Here is a table of points, one per row:
[1.77 0.21 0.01 -1.24 0.29 -1.58 0.82 0.43 -1.15 -0.72 -0.89 -0.03
 -0.70 0.61 0.20 1.97 0.47 -0.22 -1.38 0.55 0.24 0.44 2.33 -0.03]
[2.13 -1.30 -2.54 -1.00 -0.65 -0.41 -1.43 0.43 -2.25 0.49 0.77 -0.60
 -0.04 0.66 -0.78 0.61 0.28 0.43 1.83 -0.54 0.10 -0.15 -0.48 0.21]
[-0.29 0.61 -0.44 0.04 -1.06 0.13 0.16 -0.02 0.75 -1.31 1.14 0.32
 -1.21 0.43 1.21 -0.70 -0.15 0.09 1.27 -0.71 -1.20 0.11 -0.43 0.64]
[1.12 1.64 -2.00 -0.73 0.68 0.54 1.27 -2.33 0.48 -0.17 1.01 0.80
 -1.04 -1.29 1.09 -0.89 0.52 -0.60 -1.32 -0.46 0.20 -0.03 1.16 -0.49]
[0.26 -0.44 -0.12 -0.29 0.61 0.39 0.20 0.56 0.69 -0.97 0.68 -1.22
 -0.39 0.83 -0.66 -1.15 2.04 -0.14 0.56 1.97 1.13 0.45 -1.49 -1.47]
[-1.08 0.38 0.37 1.18 1.19 -1.47 -0.37 1.17 -0.78 1.92 -0.94 0.02
 -0.47 -0.28 0.62 1.88 0.73 0.03 0.60 0.65 -0.99 0.72 -0.19 -0.11]
[1.05 1.40 0.25 0.13 -0.87 1.61 2.30 -2.02 -0.40 0.46 -0.69 0.73
 1.07 -2.24 -0.32 1.35 1.04 1.25 0.56 -0.74 -1.83 -0.97 -1.35 -0.28]
[-0.04 1.07 0.38 0.46 0.90 -2.22 -1.67 0.87 -0.96 -0.03 -0.08 -1.13
 -0.27 -2.58 0.57 0.97 0.64 -0.29 1.53 -1.74 -0.27 -2.24 0.39 -0.31]
[0.78 -0.29 0.81 0.08 -1.86 0.06 0.28 -1.18 0.83 0.65 -1.21 -0.88
 0.60 0.29 0.11 0.18 -0.69 -0.69 0.48 -0.38 0.02 -0.87 1.14 0.09]
[0.31 -1.11 -0.79 1.13 0.21 -0.71 1.68 -0.15 0.25 -0.79 0.57 -0.85
 0.94 -1.01 1.33 1.25 -1.73 0.44 -0.55 1.34 0.66 0.53 -0.71 1.36]
[-0.13 0.49 -1.96 2.32 0.88 0.21 0.17 0.37 1.85 0.41 0.97 -2.10
 -0.43 0.41 -0.25 0.88 -1.50 -0.28 -0.82 -0.06 -2.16 -0.22 1.33 1.23]
[0.17 0.08 -1.22 0.40 0.65 0.04 0.53 0.97 -0.09 2.06 0.79 0.09
 1.38 -0.72 0.65 0.55 -1.50 0.52 0.40 1.46 -0.21 -0.57 0.14 -1.44]
[-0.47 -1.14 1.20 -0.15 -1.30 0.66 0.70 1.05 0.37 -0.47 -0.65 0.56
 0.98 0.18 1.00 0.87 0.77 -0.50 0.61 -0.70 -1.44 0.25 0.61 0.20]
[0.17 -0.25 -1.17 1.10 -0.36 -0.94 -0.54 -0.33 1.25 0.38 1.08 -0.18
 0.28 -0.56 1.55 0.77 -0.16 -0.09 -2.03 -1.53 0.05 1.74 0.53 -1.04]
[-0.60 0.69 0.74 0.32 -1.02 0.08 0.14 0.90 -1.81 1.16 0.62 -0.69
 1.13 -1.07 0.18 0.45 0.72 2.13 -0.47 0.36 -1.46 0.92 1.47 -1.68]
[-0.32 -1.04 -1.29 1.82 -0.19 -1.60 -0.59 -0.43 -0.72 0.28 -1.10 2.05
 0.23 -0.97 1.30 0.18 1.07 -0.93 -0.37 1.33 -1.21 1.25 0.52 -0.48]
[-0.91 -0.39 -0.52 -1.53 1.05 -0.90 -0.55 -0.37 -0.98 -0.20 0.88 0.57
 -0.57 -1.78 -1.14 -0.76 -1.47 -1.52 0.28 0.90 -1.17 -1.48 1.68 -0.63]
[0.26 1.29 -0.10 -0.22 1.51 1.65 -2.50 -0.37 -0.57 0.64 -0.08 -0.44
 0.77 1.37 -0.17 0.65 0.44 -0.64 -0.30 -0.33 -1.07 0.91 1.80 1.87]
[-1.15 1.43 -0.98 -0.01 -0.96 2.31 -1.69 -0.51 -1.71 0.65 0.03 1.64
 -0.09 0.05 -0.90 1.07 -1.29 -1.18 -0.69 0.45 0.22 0.25 -2.01 -0.61]
[-1.17 0.27 0.88 -2.42 0.38 -1.68 0.46 -0.86 1.85 -0.65 0.94 1.43
 1.25 1.11 0.77 1.61 -2.00 0.66 1.54 -0.02 -1.46 0.29 -0.95 0.04]
[0.11 0.58 -0.51 -1.87 0.28 -0.29 0.76 1.29 -0.17 -2.37 -1.52 -0.27
 0.70 -0.68 -1.15 1.74 -0.91 -0.23 -1.15 0.60 -0.53 1.26 0.58 -0.18]
[-1.48 0.82 -0.86 1.67 0.11 0.49 0.47 -0.91 -1.19 -2.16 1.02 1.09
 0.46 -1.05 0.52 0.46 -0.11 0.33 2.72 -0.30 1.22 0.96 2.38 1.33]
[0.75 1.14 1.35 1.22 -1.92 -0.79 -0.31 -0.64 -0.24 0.42 -0.75 0.09
 -0.09 1.74 -0.15 -0.34 -1.15 -0.06 -0.59 0.03 0.91 -0.32 0.86 -0.28]
[1.02 -0.66 1.65 0.01 1.15 -0.03 -0.81 -0.10 0.29 0.49 0.70 0.55
 -0.22 0.85 -0.81 -0.73 -0.06 1.71 -0.98 0.09 0.49 0.11 -0.21 0.98]
[-0.39 1.36 0.51 1.44 -1.62 -0.77 -1.11 -0.43 -1.55 -1.11 -0.14 -1.19
 0.32 1.21 -0.80 -0.83 -0.98 -0.48 -0.55 -0.41 0.61 -0.21 -0.49 -1.03]
[-0.58 0.39 0.82 -0.45 -0.25 -0.72 1.12 -1.60 -1.28 0.94 0.78 -0.97
 -2.28 -0.67 -1.02 1.13 0.40 2.89 0.15 -0.13 0.13 1.73 0.88 0.41]
[0.78 2.09 1.41 0.66 1.88 -1.31 -1.19 0.01 1.68 -0.42 1.13 1.25
 1.56 -1.01 -1.04 0.11 1.42 0.04 -0.65 -0.51 1.26 0.54 -0.80 0.61]
[-2.04 -1.62 -0.49 -0.13 -1.27 0.39 1.05 0.16 0.73 -0.45 0.78 1.02
 0.41 0.57 -2.09 1.45 1.36 -0.77 -1.66 0.08 0.93 -2.66 1.83 -0.10]
[1.46 0.73 -0.19 1.65 1.24 -0.11 0.13 -0.36 -0.72 -1.11 0.75 -0.11
 1.51 0.03 0.94 2.65 0.89 0.28 -0.80 1.40 0.80 -1.72 0.28 -0.15]
[-0.97 0.61 -2.36 0.19 0.95 0.03 -0.36 0.95 -0.57 -0.41 0.37 0.50
 1.59 1.49 -1.19 1.24 0.44 1.35 0.55 -0.92 -0.93 0.26 -0.57 -0.03]
[0.23 1.91 -0.92 -0.78 0.03 -0.64 1.07 0.65 -0.89 0.92 -0.10 0.00
 1.28 -0.04 -0.31 -1.21 -0.12 0.00 0.18 2.88 -0.39 1.10 0.86 1.64]
[-0.83 -0.17 -0.94 -0.46 0.12 -0.23 -0.05 -0.47 0.47 0.34 -0.11 -2.51
 1.55 -1.61 -1.20 1.12 0.56 -0.87 -0.86 0.47 -0.27 1.01 -0.63 -0.58]
[0.08 1.58 -0.69 -0.86 1.17 0.53 0.94 0.57 0.72 0.59 -0.82 -1.00
 -1.78 1.03 1.75 0.00 0.79 -0.32 0.82 0.89 -0.09 -1.14 -0.45 -0.83]
[-0.32 0.45 0.09 1.68 0.00 -0.94 0.91 -0.30 -2.38 -1.08 -0.99 0.43
 -0.63 0.35 -0.07 0.02 -1.86 -1.25 -1.08 -0.54 0.21 0.58 -2.15 -0.17]
[0.39 -0.18 0.14 0.98 1.96 -0.87 2.69 -0.14 -1.09 2.12 0.19 1.10
 1.70 0.98 -0.86 -1.37 0.27 -1.39 0.71 -1.15 0.56 0.57 1.80 -1.18]
[-2.49 -0.49 0.52 -0.68 1.46 1.53 -0.62 -0.05 -1.40 0.17 -1.06 -0.94
 1.51 -0.40 1.37 -1.84 0.20 1.08 -1.52 -0.54 0.56 -0.55 0.46 1.45]
[1.87 -0.82 -1.11 -1.79 -0.38 0.52 -0.55 1.54 -1.07 0.92 1.18 0.30
 1.66 -1.10 1.61 0.00 -1.51 0.72 -0.57 -1.38 1.25 0.18 0.06 0.80]
[-1.47 0.80 -0.97 0.21 0.20 -1.05 1.63 1.70 0.02 1.91 -0.13 0.09
 -1.49 -1.10 -1.26 0.96 -1.02 0.70 -0.71 -0.57 1.93 -0.63 -0.26 2.00]
[1.25 1.00 -0.65 0.71 0.87 -0.47 0.76 1.40 -0.35 -0.37 -0.01 1.16
 0.04 -1.60 -1.45 -0.56 -0.48 -0.55 -1.15 -0.71 -2.15 -0.01 0.15 0.88]
[0.34 -0.44 0.91 -0.30 0.75 0.13 -0.16 -1.66 -0.45 0.62 1.76 -1.56
 -0.18 -1.51 -0.80 1.07 -0.83 -2.09 0.16 -0.11 0.05 2.01 0.62 -0.39]
[0.68 0.06 0.67 0.30 -1.41 0.14 0.22 -0.55 1.69 1.46 -2.67 0.07
 1.02 -0.50 -0.77 0.19 -0.58 -1.03 0.78 -0.13 0.61 -0.90 0.55 1.10]
[-1.25 0.22 0.23 -0.98 1.50 -1.27 -0.06 -1.14 -0.06 0.49 -0.10 -0.26
 0.95 -0.76 0.74 1.21 -1.04 -0.52 0.15 -0.23 0.98 0.66 0.06 -0.91]
[0.28 0.38 -0.40 -0.11 1.23 0.93 -0.38 0.75 1.12 -0.72 -1.73 0.74
 -1.20 -0.78 0.06 -0.52 -1.18 1.85 -0.54 -0.67 -0.05 0.36 1.36 -2.64]
[-0.18 -0.22 1.73 -0.67 -0.13 1.08 0.71 1.68 -0.69 -0.60 1.13 -0.17
 -1.13 -1.00 1.91 0.10 1.05 -1.79 -0.22 0.73 -0.42 -0.15 -0.79 1.44]
[0.76 -0.99 -0.41 1.08 0.78 0.84 -0.43 1.43 1.49 -1.10 -0.97 -0.24
 -0.27 -1.69 -1.42 -0.76 0.05 0.77 1.39 0.21 1.69 1.55 0.35 -0.38]
[0.35 -1.60 0.53 0.46 1.15 -0.27 -0.29 -1.73 -0.45 -0.56 0.01 -0.39
 -0.03 -0.32 -1.01 -1.06 -1.17 1.74 0.07 1.58 -1.20 -2.07 0.01 0.36]
[-0.02 -0.95 0.76 -0.20 -1.39 -0.23 0.59 0.64 0.84 0.74 1.42 0.42
 -0.11 0.38 -0.44 -0.48 0.93 -0.95 0.75 -0.91 -1.45 0.45 -0.60 0.47]
[0.15 -1.90 -1.49 -0.67 1.70 -0.12 -0.37 -1.81 -0.80 0.61 -2.25 -0.26
 -0.07 1.00 0.34 0.10 0.96 0.10 -0.41 -1.89 -0.07 0.53 -0.89 1.49]
[-0.31 -1.84 1.55 0.70 1.09 -0.87 -0.58 0.09 -0.18 -0.23 0.70 0.75
 -0.10 -0.24 -0.38 -0.60 -0.47 1.41 -1.57 0.54 -1.19 -0.33 -0.03 -0.24]
[0.40 -0.94 -0.10 0.19 0.24 0.90 -1.99 -0.51 0.61 1.36 -0.48 2.41
 -1.52 -1.32 -0.29 1.25 -0.16 0.46 0.37 2.19 0.53 0.64 0.66 0.13]
[-1.07 1.06 -1.93 -0.87 -1.31 -2.97 -0.98 -0.93 0.36 0.13 0.02 0.20
 0.52 -1.14 0.47 -1.19 0.84 0.50 -0.97 1.17 -0.03 0.17 0.37 0.77]
[-0.48 0.31 -0.53 -0.51 -0.28 0.58 0.38 0.57 0.84 -0.07 0.06 -0.38
 -0.93 0.53 1.64 -0.78 0.45 0.02 0.69 -0.01 0.42 -0.51 -0.44 -1.34]
There is one direction along which these points spread out most. Where along it does each point below lie, from 0 to 99? 50 is the average, and the first point above lies past it. One standard deviation of the points above along it is 16.
[0.28 0.38 -0.40 -0.11 1.23 0.93 -0.38 0.75 1.12 -0.72 -1.73 0.74
 -1.20 -0.78 0.06 -0.52 -1.18 1.85 -0.54 -0.67 -0.05 0.36 1.36 -2.64] 49
[-1.07 1.06 -1.93 -0.87 -1.31 -2.97 -0.98 -0.93 0.36 0.13 0.02 0.20
 0.52 -1.14 0.47 -1.19 0.84 0.50 -0.97 1.17 -0.03 0.17 0.37 0.77] 66
[-0.39 1.36 0.51 1.44 -1.62 -0.77 -1.11 -0.43 -1.55 -1.11 -0.14 -1.19
 0.32 1.21 -0.80 -0.83 -0.98 -0.48 -0.55 -0.41 0.61 -0.21 -0.49 -1.03] 35
[0.78 2.09 1.41 0.66 1.88 -1.31 -1.19 0.01 1.68 -0.42 1.13 1.25
 1.56 -1.01 -1.04 0.11 1.42 0.04 -0.65 -0.51 1.26 0.54 -0.80 0.61] 62
[0.76 -0.99 -0.41 1.08 0.78 0.84 -0.43 1.43 1.49 -1.10 -0.97 -0.24
 -0.27 -1.69 -1.42 -0.76 0.05 0.77 1.39 0.21 1.69 1.55 0.35 -0.38] 48
[0.35 -1.60 0.53 0.46 1.15 -0.27 -0.29 -1.73 -0.45 -0.56 0.01 -0.39
 -0.03 -0.32 -1.01 -1.06 -1.17 1.74 0.07 1.58 -1.20 -2.07 0.01 0.36] 42
[2.13 -1.30 -2.54 -1.00 -0.65 -0.41 -1.43 0.43 -2.25 0.49 0.77 -0.60
 -0.04 0.66 -0.78 0.61 0.28 0.43 1.83 -0.54 0.10 -0.15 -0.48 0.21] 51
[-0.18 -0.22 1.73 -0.67 -0.13 1.08 0.71 1.68 -0.69 -0.60 1.13 -0.17
 -1.13 -1.00 1.91 0.10 1.05 -1.79 -0.22 0.73 -0.42 -0.15 -0.79 1.44] 24
[-2.04 -1.62 -0.49 -0.13 -1.27 0.39 1.05 0.16 0.73 -0.45 0.78 1.02
 0.41 0.57 -2.09 1.45 1.36 -0.77 -1.66 0.08 0.93 -2.66 1.83 -0.10] 32
[-0.32 -1.04 -1.29 1.82 -0.19 -1.60 -0.59 -0.43 -0.72 0.28 -1.10 2.05
 0.23 -0.97 1.30 0.18 1.07 -0.93 -0.37 1.33 -1.21 1.25 0.52 -0.48] 65
[1.25 1.00 -0.65 0.71 0.87 -0.47 0.76 1.40 -0.35 -0.37 -0.01 1.16
 0.04 -1.60 -1.45 -0.56 -0.48 -0.55 -1.15 -0.71 -2.15 -0.01 0.15 0.88] 66
[1.87 -0.82 -1.11 -1.79 -0.38 0.52 -0.55 1.54 -1.07 0.92 1.18 0.30
 1.66 -1.10 1.61 0.00 -1.51 0.72 -0.57 -1.38 1.25 0.18 0.06 0.80] 59
[0.08 1.58 -0.69 -0.86 1.17 0.53 0.94 0.57 0.72 0.59 -0.82 -1.00
 -1.78 1.03 1.75 0.00 0.79 -0.32 0.82 0.89 -0.09 -1.14 -0.45 -0.83] 26
[0.78 -0.29 0.81 0.08 -1.86 0.06 0.28 -1.18 0.83 0.65 -1.21 -0.88
 0.60 0.29 0.11 0.18 -0.69 -0.69 0.48 -0.38 0.02 -0.87 1.14 0.09] 23
[-2.49 -0.49 0.52 -0.68 1.46 1.53 -0.62 -0.05 -1.40 0.17 -1.06 -0.94
 1.51 -0.40 1.37 -1.84 0.20 1.08 -1.52 -0.54 0.56 -0.55 0.46 1.45] 44
